In the rows, 128 means zero.
The same turns and mirrors carry the whole set onto itself, and each row onto the other rows of its family. Which rows share a family with each named row? Give them in list order.
These 35 rows form 7 families of 5 rows each.
lelaf: [120 123 162 118 101 118 123 115 135 117 102 129  98 113 113 134 181  83
 138 115 123]
medi: [148 121 157 113 108 149 109 132 140  89 113 134 104 145 121 121 195 108
 152 110 125]
rotu: [131 109 140 125 120 114  98 154 108 135 103 146 141 115  94  95 140 121
 127 124 153]
nez: [158 134  84  99 127 126 119 129 130 140 111 138 120 175 144 154 152 130
 107 111 130]
bef: [126 120 152  89  98 140  97 137 129 103 128 142  90 112 111 126 191 136
 141 125 102]
Zitur: [126 100 157 142 109 125 123 151  98 129 108 142 151 128 118 101 136 110
 117 144 143]
ponir: [166 124 128 136 114 140 128 142 109 138 125 117 156 105 104  89 154 114
 124 152 147]
lagi: [140 141 102  89 111 127 133 154 132 150 107 109 139 157 165 156 138 128
 138 110 105]
saso: [167 173 108 126 135  99 147 133 106 119 107 134 145 112 126 118 133 112
 141 162 123]
gel: [183 143 110 158 125 119 131 153 123 131 113 136 148 107 114 116 118 104
 134 148 105]
Temup: [135 157 123 106 113 152  86 116 125 114 157 145  99 155 149 148 165 128
 112 114 116]
vava: [122 130 137 114 130 142 101 133 108 116 156 128  75 143 134 152 152 140
 105 112 108]
zefi: [132 114 167 110 118 122 118 120 139  94 124 137 113 113  97 122 183 115
 154 106 106]
pib: [151 140  76  91 105 142 122 141 133 153 104 109 126 163 137 136 133 120
 143 131  93]
Kisup: [167 141 126 114 112 117 143 116 117 123 130 151 161 125 136 139 102 110
 155 153 110]
Mes: [147 158 124 110  94 118 143 135 106 114 122 146 119 128 137 126  96 124
 162 149  82]
nipe: [149 124 112 122 123 150 104 121 116 140 138 105  68 141 137 158 154 148
 125 127 121]
kito: [116 139 164 145 119 109 116 133 139 121 104 156 108 121 112 125 161 100
 158  97 106]
Kap: [150 167  77 122 123 112 131 147 124 125 114 132 127 149 126 149 108 124
 114 109  98]
gedez: [167 146 111 101 114 129 122 121 126 141 126 161 146 120 113 107 101 115
 149 157 119]
karu: [135 129 141 136 102 117  90 137 115 129 155 119  84  99 156 149 156 134
 123 118  99]
zale: [135 114 137 120 122 109 103 110 130 111 110 123  92 109  93 144 182 108
 149 105 129]
Fof: [151 125 125  75 115 142  95 128 109 110 145 139  77 132 130 154 169 120
 125 121 141]
digap: [142 143  84 101 121 114 128 147 136 138 109 115 116 158 148 147 142 107
 109 116  77]
fale: [142 100 141 136 103 118 124 167 134 114 117 149 133 125 137  84 112 115
 117 127 122]
piza: [169 120 152 134 113 129 124 166  97  98 100 121 127 117 120  95 157 120
 140 148 148]
vefo: [149 118 158 144 117 142 113 165 118 129 102 142 129 105 101  97 174 121
 151 150 111]
vog: [156 117 157 128 106 121 116 175 107 129 101 130 152 115 111  84 143 130
 130 131 120]
dap: [121 125 101 114 125 117 144 149 142 142 111 114 115 147 164 137 156 147
 141 127  79]
Tig: [123 138 104  88 121 131 115 130 139 110 139 141  85 147 138 149 147 156
 104 107 109]
Menaf: [180 172  96 127 105 122 129 109 106 143 111 136 153 140 110 139 128 110
 132 134 118]
ref: [134 165  76 107 127 109 117 139 125 137 126 124 144 150 154 134 150 117
 101 128 109]
guguz: [184 167 124 125 126 116 143 130 120 143 116 151 133 120 131 120 108 120
 136 158  95]
zave: [129 126 147  96 128 146 124 140 116 122 111 129 114 120  93 114 195 102
 160 128 141]
dami: [139 140 146 109 117 143 115 126 126 142 144 117  73 121 162 157 152 134
 116 121 131]

Which other rows belong to the same family as zave? nez, ponir, Fof, Menaf
Which other rows belong to the same family as ref? medi, saso, Temup, piza
Which other rows belong to the same family as karu? Mes, kito, fale, dap
Which other rows belong to the same family as vava? zefi, digap, vog, guguz

The same turns and mirrors carry the whole set onto itself, and each row onto the other rows of its family. Which rows share a family with each named row? Give them in list order.
These 28 rows form 7 families of 4 rows each.
dip: [147 126  86 101 116 170 126 114 140 116 137 121 156 133  95 132 158 132
 166 109 135 117 124 163 120 135 125 139 109 132 136]
zufid: [116 109  99  98 124 165 122 124 133 111 139 110 163 138 106 115 151 111
 160 108 125 134 112 157 110 112 130 137 120  97 132]
Zam: [132 158 143 136 110 106 148 145 113 148 129 130 123 100 121 130 102 122
 122 150 129 101 107 157 163 118 138  98 136 135  97]
bemos: [127 123  79 114 122 167 130 139 137 123 142 109 162 143 103 121 153 126
 170 120 122 133 106 150 123 118 115 144 115 115 137]
sepak: [131 161 150 129 121 120 151 159 124 151 148 128 127  97 130 135 110 101
 122 141 138 111 106 162 157 107 121 111 147 115 101]
seb: [107 114 109 147 155 105 117 141 137  97 125 100  92 130 156 135 148 150
 105  97 123 155 128 145 125 118 123 125 127 106 148]
Dilib: [133 125 101 162 154 109 107 145 142 102 130 101  90 122 127 142 129 144
 104  97 122 159 122 127 143 136 129 138 152 131 162]
peg: [135 143 180 122  98 127 129 105 124 123 116 158 117 142 110 125 129 135
 123 141 132 136 150 106 109 168 111 110 120 149 145]
tafes: [117 120 102 149 156 112 119 134 123  98 125 102  94 126 137 139 143 154
 100  92 129 144 125 138 115 146 118 141 138 110 171]
batab: [130 116 186 112 119 145 128 116 121 130 107 154 106 153 106 137 116 114
 115 143 134 118 150 104 135 157 122 115 108 135 132]
tep: [142 138 177 129 112 118 130 101 128 138 115 152 105 146 117 142 124 119
 113 130 127 114 157 108 118 165 119 132 110 159 149]
navav: [125 176 148 138 121 120 162 160 137 158 145 129 121  85 117 138 106 103
 137 137 136 115 113 145 151 128 133 123 134 139 111]
nak: [132 107  89 106 135 166 121 109 147 115 136 130 158 132  98 141 160 120
 156  93 128 111 124 155 115 123 119 129 126 111 149]
Papef: [140 153 151 135 108 136 161 152 134 153 158 143 143 107 120 112  93  99
 132 135 135 117 115 143 161 121 132 114 130 131 101]
vis: [120 117 104 151 152 101 126 145 140  83 123 101  91 129 147 134 143 142
 104  86 124 157 142 144 130 133 120 124 134 127 142]
tef: [140 165 133 137 112 114 156 147 136 145 138 140 137  95 108 117  92 102
 130 140 124 111 108 146 157 133 119 121 137 157 102]
bopus: [125 109  86 169 144 103 115 147 150  94 129 111  95 127 128 140 136 146
 119 114 126 156 132 148 137 115 129 139 146 119 156]
mina: [156 161 137 139 127 116 158 149 137 158 143 141 129  86 115 112 113 116
 130 118 136 100 105 150 161 112 132 116 135 136 105]
gim: [116 109  97 140 157 103 100 151 141 113 135  97 101 132 152 132 133 133
  97  97 125 155 122 140 138 138 132 141 147 115 150]
ruka: [143 111  98  99 115 169 118 110 137 111 139 110 154 141 111 114 153 131
 149 105 133 126 118 166 119 112 106 146 102 111 132]
fufir: [141 109 181 126 107 123 127 118 134 122 106 146 125 159 118 139 123 131
 121 136 140 130 162 110 116 170 124 134 132 158 144]
Mafe: [131 130 190 122 103 118 122 110 132 130 104 150 104 138 147 129 123 137
 112 132 133 110 151 119 119 164 125 124 125 146 144]
vumoz: [132 157 133 128 123 113 156 149 131 152 145 135 133  84 109 111  92 110
 127 144 121 113 109 145 146 115 110 111 127 142  97]
kenet: [127 125  94  90 123 171 130 114 122 141 132 116 149 130 110 119 156 130
 168 118 120 116 120 156 120 105 122 134 114 105 146]
vuto: [124 112 179 111 101 128 115 113 130 134 110 154 108 148 120 124 126 137
 114 147 136 133 158 109 110 159 118 117 111 121 135]
Tipuv: [130 128 183 119 114 112 131 104 116 135 111 151 107 155 125 146 134 109
 115 143 120 128 153 118 114 165 117 136 115 143 145]
gomi: [107 107 113 159 160 113 124 146 124  91 140 103  90 133 139 136 133 148
 104 117 121 160 128 136 133 146 117 135 152 110 140]
fubo: [127 121  99 103 128 164 120 107 144 124 133 109 167 134  99 116 154 112
 164 104 124 130 113 148 114 106 142 146 119 115 131]

Which other rows belong to the same family as vumoz? vis, Tipuv, fubo
Which other rows belong to the same family as Mafe? bemos, tafes, Papef
Which other rows belong to the same family as peg? navav, gim, ruka
Which other rows belong to the same family as seb? zufid, tep, tef

The same turns and mirrors carry the whole set onto itself, and each row onto the other rows of its family. Which rows share a family with each named row? Give them in list order.
These 32 rows form 4 families of 8 rows each.
Tam: [ 85  87 166  90 158 122 138 123]
sut: [102  92 175  82 156 109 152 121]
gural: [125  93 168 107 183 163 130 162]
Topod: [135 145 176 124 192 144 158 145]
bez: [124 107 164  66 173 107 143 143]
fama: [153 106 186  96 179 132 156 159]
gup: [118 104 164 146 208 144 136 152]
Kivi: [145 117 182 138 203 118 159 147]
penup: [122 142 169 133 194 157 147 144]
mada: [ 88  93 142 117 172 105 127 113]
Kives: [137 130 172 109 200 149 160 153]
gakav: [115 124 176 140 164 157 120 140]
veva: [137 138 175 119 197  97 151 155]
geme: [101  80 142  96 181 101 140 123]
Bovem: [127 110 162 101 212 118 139 172]
fitun: [113 146 170 145 190 113 125 148]
kol: [102 110 152 122 164  89 139 105]
zupi: [117  97 153 100 172  83 152 115]
pes: [103  85 145 132 155 129 118 125]
vese: [122  65 145 100 166 122 135 139]
karop: [ 97 110 177  99 146 104 148 113]
tunor: [ 92 136 160 113 155 122 111 123]
Mebos: [136  97 170 127 213 133 152 157]
sobu: [143  88 164 104 155  96 154 128]
nid: [122 127 164 116 203 162 147 155]
litot: [101 119 153 128 207 134 120 163]
mili: [ 83 102 172 104 150 119 138 113]
Givaf: [143 138 194 129 159 132 145 137]
dudu: [124 107 163 139 141 103 136 114]
Ripaf: [121 139 175  95 155  95 140 125]
bas: [ 89 104 150  83 175 134 117 141]
Popu: [127 123 175 156 197 130 143 141]

Which other rows belong to the same family as pes? veva, Bovem, fitun, vese, sobu, litot, dudu
Which other rows belong to the same family as geme? gup, Kivi, mada, kol, zupi, Mebos, Popu
Which other rows belong to the same family as Tam? sut, Topod, penup, Kives, karop, nid, mili

The same turns and mirrors carry the whole set onto itself, and each row onto the other rows of its family. Which rows share a family with each named row? Give them in list order.
These 32 rows form 4 families of 8 rows each.
dez: [106 113 163 106 136 156 143  99 120 147 121 129 113]
bubab: [101 137 120 137 141 145 100 113 162 154 150 162 122]
Depag: [101 138 110 155 123 115 132 173 128 130 159 138 126]
tani: [136 119 152 136 117 104 170 133  99 126 130 126 135]
Zuzos: [158 113 120 110 138 139 148 158 136 150 121 146 117]
Gutu: [125 133 129 137 139 156  80 133 140 147 138 122  93]
firuf: [107 110 136 132 122 104 170 127 120 122 119 131 160]
vezab: [152 130 106 127 160 141 145 136 121 137 133 154 100]
Valog: [127 132 101 163 125 107 110 160 143 123 134 125 144]
lapib: [ 78 129 146 156 124 123 103 101 127 119 136 108 136]
Nen: [130  94 134 115 145 116 104 131 128 107 167 142 138]
dovi: [108 155 125 153  98 156 156 115 131 151 123 135 116]
tusug: [109 146 112 142 101 168 131 135 106 141 117 138 141]
fafuz: [141 125 158 108 132 139 127  78 133 136 124 133 123]
vesi: [103 140 116 129 137 152  88 118 160 141 152 144 113]
sete: [144 130 110 131 166 143 146 145 127 152 119 142 106]
Maz: [140 127 157 109 116 127 120  83 139 128 117 144 121]
suf: [133 101 141 125 171 109 107 144 133 109 144 117 132]
gaku: [125  98 151 126 162  94 122 126 154 131 139 116 115]
geb: [137 119 152 136 122 104 165 134 110 124 104 120 140]
Rodad: [111 170 134 149 107 139 154 120 129 156 123 131 108]
sunag: [ 96 124 115 132 141 158  87 129 154 147 148 128 119]
gon: [133 104 142 113 156  99 103 137 132 113 160 135 134]
Niduz: [101 142 122 142  94 153 143 118 130 163 106 131 124]
tomon: [100 136 114 155 138 126 141 168 121 136 173 130 129]
madof: [ 89 124 152 123  88 108 116 123 136 145 159 116 141]
tinu: [154 139 121 140 164 146 144 127 125 119 130 157 107]
pur: [141 125 150 128 114 111 159 138  99 109 139 112 127]
Pem: [ 89 113 155 135 100 117 105 118 137 119 134 106 151]
levo: [128 108 156 116 144 148 122  82 139 139 110 136 128]
kosig: [103 132 106 151 120 118 129 180 124 132 140 115 129]
gosur: [ 90 130 165 137  97 113 112 115 141 129 152 114 149]

Which other rows belong to the same family as geb? sete, suf, sunag, Niduz, Pem, levo, kosig
Which other rows belong to the same family as tani? Depag, vezab, dovi, fafuz, vesi, gon, gosur
Which other rows belong to the same family as lapib? dez, Zuzos, Gutu, firuf, Valog, tusug, gaku

